(in the rows, 128 means zero)
The same turns and mirrors carry the whole set onto itself and the rows of a family onto each other. Which other rows belong to the same family as each row named below? List them in the order they appear above.
These 32 rows form 4 families of 8 rows each.
Zub: [109  82 167 132  89 127 127 142 112 129 137 106 153 121 121 129 122 147
 130 120]
Pona: [123 113 158 154 107 106 132 119 127 102 138 140 119 125  96 124 108 132
 148 123]
Bub: [ 86  89 168 161 121  93 116 141 128 118 118 101 122 119 117 130 130 132
 123 135]
Gapi: [136  96 154 151 126 123 112 142 138  87 145 102 128 135 119  97 130 123
 131 113]
Pozav: [141  82 159 145 118 134 111 144 142  88 125  98 129 129 117 111 134 126
 129 114]
riru: [ 94 107 118 163 136 122 114 109 125  93 122 113 101 115 100 111 143 129
 110 110]
Vafu: [ 97  84 130 146 114 144 102 137 111 121 133  87 136 121 129 123 161 148
 109 116]
Mer: [108  71 123 143 123 140 113 132 122 122 130  85 133 119 131 123 161 142
 116 123]
Rab: [ 86  98 130 146 108 122 126 104 108 137 118 127 136 101 106 153 137 151
 114 117]
tosam: [ 97 109 125 162 141 122 117 104 131  90 122 122 110 120 117 122 145 130
 101 102]
Tir: [ 82 111 126 152 117 112 127 101 104 137 140 132 134 107 107 139 133 150
 117 116]
kure: [ 78  82 146 157 126 100 104 142 127 112 114 110 129 121 110 125 135 121
 124 138]
Dasak: [126  84 160 134  93 124 121 142 116 134 141 110 152 116 108 128 122 146
 144 128]
rokes: [126 108 155 152 120 102 136 107 135 104 130 143 126 116  96 127 106 127
 136 115]
vad: [ 82  88 152 160 124  98 105 143 135 109 109 107 126 113 120 118 130 128
 132 131]
lemo: [ 91 100 131 152 102 109 129  99 106 142 139 127 129 105 110 145 136 150
 110 117]
Gulov: [140  85 148 148 124 135 114 146 147  90 137  94 126 133 114 113 129 134
 128 105]
rana: [146 110 137 140 109 147 135 103 119 111 149 119 134 116 115 125 132 154
 121  93]
tokad: [115 122 161 153 112 106 125 113 124 103 133 146 129 118  94 126 104 132
 129 107]
bili: [141 104 133 136 111 148 135 101 112 115 155 123 137 124 105 132 136 147
 111  99]
vufu: [115 110 117 165 145 117 111 103 135  95 127 124 110 116 103 121 146 127
 113 110]
nif: [101  81 132 141 124 150 104 132 111 128 127  98 138 119 132 126 162 146
 108 105]
Litak: [111  85 171 137  89 124 124 135 118 134 138 110 154 118 106 128 129 154
 138 123]
rina: [144  98 128 143 110 152 127 103 118 109 137 118 134 121 106 122 131 159
 117  94]
Fanaf: [ 84 107 136 150 110 110 124  99 100 135 125 136 139 103 111 137 138 141
 117 126]
nef: [138 103 117 136 114 153 121 103 118 106 146 129 141 118 108 120 136 142
 123  95]
nafa: [ 79  93 156 155 125  94 110 141 128 115 126 112 129 115 119 129 135 116
 127 137]
ginem: [122 111 153 157 110  96 134 113 134  96 136 132 126 118  93 123 105 130
 137 125]
vetad: [101  80 126 144 127 140 106 125 119 123 125  90 143 111 129 126 158 142
  97 108]
beda: [129  85 167 134  98 125 124 135 122 131 142 117 161 123 125 139 125 147
 134 120]
Vere: [113 108 113 160 145 122 114 109 128  90 125 119 109 119 119 123 139 120
 107 107]
beluz: [133  93 154 145 132 136 110 145 139  83 125 103 133 132 114 104 131 125
 134 113]

Which other rows belong to the same family as kure? Pozav, Tir, rana, nif, Litak, ginem, Vere
Which other rows belong to the same family as Pona? Zub, vad, Gulov, bili, vufu, Fanaf, vetad
Which other rows belong to the same family as Dasak? Vafu, tosam, rokes, lemo, rina, nafa, beluz

